Rotation paths and how fast each direction turns (degrees a step)
Each turn is a multiple of 5 degrees from 10 to 175, or 0.
Each row of a path follows its step; steps can be skipped.
Rotation 1:
step 0: [  6 -12  16  10  -8  -6  -6  -2  13   1  -5   2  -2   7  12   2   2  -9
   1 -10  -7  -8  12   1   4  -4  -4   6 -11   9  -3 -13  -4 -10  -4  11
   7  -3  -6   6   1  -2  -1  -3  -6   6  10   4   0  -3   9   2  14  13
   8   1 -15  -2   1  -4  13  11   0  -1 -15  -3  -9  -4]
step 5: [ -8  -3 -12  13  -4  -4 -13   0   8  -1  -4   4  14 -10  -2  16  -2  -3
  -4   5  -6  -3   3  -2  11  -3 -10  -7   0   7  -4  -4   8 -15  -3  -1
   0   9 -13   1  -3  -2   4   8  -3   1  18   9  -1   8   8  17  -5   0
 -14  15  -7   7  -6  -2  10  -4  -4   2  -3  -1   3  -3]
step 10: [ -5  -9   7  -8  -2   5  -1   8  12   0  -5   0  -6   5  -1   4   5   3
   4   6  -6  -1  13 -14  -5  -1   9   7   1  -3  -8  -9   8   2   0   1
  -5   8 -11  -4 -10   9   0   0  -7   3   4  20   7   7  -9  12  -5   9
  -7   6  14   0  -8   1   7   3  -3 -15  -2 -19  11   6]
step 11: [ -1   0  20  -4  -9 -11  -5 -11  17  -1  -5  -6  -2  -1   6  -6 -11   4
  15   4   0  -4  -2  -2  14   9  -3   1   1   6   3  -7  -9 -14   1   4
   1   4   7  -7   8  -3   3  -6  -9  11  -1  11   4   1  12  -6   5   7
  -4   3  11   4   3   4   7  -8  -4  -2 -12   0 -12  14]
step 12: [ 13   2   3  14  -3  12  -1  -6   4  16  -7 -13   6  -4   1   1  -7 -13
  -7  -6  -4   6  15   2   4  10   8   1   6  -4  -7   2   8  -1  -4 -12
 -12   2   2  -4  -4   0   2   1  -7   9  -6  16  -5  -8  12   9  -6  -9
 -14   7   6   3  10   4   6   9  10  -2  -3  -4  -6  -2]
step 13: [  6 -11  -5   9   1   2  -2   3   5   4   7  -4   7   3  10  -4 -10   9
  -3  -3  -6   9 -13  -9   4  -2  -1  -1  -4   3   9  -6   3  -1  11 -14
   0  10 -17  -8 -12   0  -2  -2  -9   5  -3  -4   6  -6  -9  -7   4   6
  -4  17  13   6  -5   6  11   5  -8  -8  -4 -22  -2   6]
step 14: [ -1   1   8  -4 -18   6   3  -5  14   3   8  -4  -1  -4   6  17 -17   4
   3  -6  -3  11   2   1 -14  -2  -2   2   9  15  -5   0   2  -1  -7  -9
  16   8  -9   0   3  -2   0  -3  -2  11  -5  10   0   8   4  -4   3   3
  -7  -7  12   0   0 -13   5   2  -6  -8  -3  12  -9  12]
step 15: [  4 -12   8  -2  -8  -1   1 -17   3   2   6 -13   1   1   8   1  -3  -6
   8  -9  -7   0   7   0 -11  10 -11 -12  -2 -10   1  -2   2  -4  20  -2
  -1   7  -9 -11  -4   3  -3  -5  -7 -13   1  17   5  -6  12  10  -4  -4
 -14  -1   4  -7  11  -2  -4   3   7   3   4 -11   7  -2]
step 16: [  4 -12   0  18 -10  -4  -4  -8   2   1   2  -1   4 -12  11  11 -12  -6
  -3  -7  -2  -2 -10  -6  23   0   4  -5  -3   3   7   8   2  -4   5  -2
   7  -3  -2  -4   0   4   8   0 -12  -5  12   4  -2  -4   3  10  -3   8
  12   3  14  -6  -9  -7  16   1  -7 -11   1  -3 -10  -4]
step 18: [  7  -9   5   9 -12 -13   5  -7   6  -7   4  -4  -1   3  27   6  -7  -4
   6   1   7  -9   2   6  -2   9  14   3  -6  -9  -1 -20   2   4   5  -9
   3   4 -12 -11   4  -7 -10   5  -4  -2  10   1  -6  -2  -2  -3   3   7
 -15  -6  -3  -5  -2   8  -5   4  -9   0   5  -4   1   7]
Speeds:
[-1  3  0 -1  0  0  2  2  2 -1 -1  0  0  0  0 -1  0  1  4 -4 -2  1 -1 -1
  2 -1  2  2  2  4 -1  1  2  2  0  0  2 -3 -1  1  0  2  1  1 -4 -3  1 -2
  3  1 -4  0  1  0  0  4  2 -3  3  2  3 -2  1  0 -1  3  3 -1] : 115
[-2  2  0  0  0  0 -1  0 -2 -3  3  0  0 -1  0  0  0  1  0  0  1 -3  2  0
  4 -2  1  3 -2  1 -1  0  1  3 -1  4 -1 -4 -2 -1  2 -1 -2 -2  0  3  2  3
 -3  0  0 -1 -2  0  2 -2 -2 -2  2  4 -2  2 -1 -1  2 -3  1  3] : 35
[ 1 -2  5  1  1  4 -3  0 -2  0 -1  1  2 -1 -1  0  1  1  3  0 -1  3 -1  0
  0  2  1 -3  3  1  2 -1  3  1 -1  1 -2  0  4 -2 -2  1  1 -1  2  4  0  1
  2  4  0 -2  1 -1  0  2  4 -2  1  0 -1  0  2  0  0 -2 -1  3] : 20
[ 1  0 -3  1 -1 -2 -3  0 -3  0 -1  0 -2  0  3  0 -1  5  2  1 -2 -2  3  0
 -1  3  2  3  2 -1  2 -2 -2 -1  3  1 -1  0 -1  5  1  0 -1 -3  1 -1 -4  2
  1  6 -1  0  0  0  0  0  1  0  2 -3  0  2 -2  0  0  2  0 -1] : 95
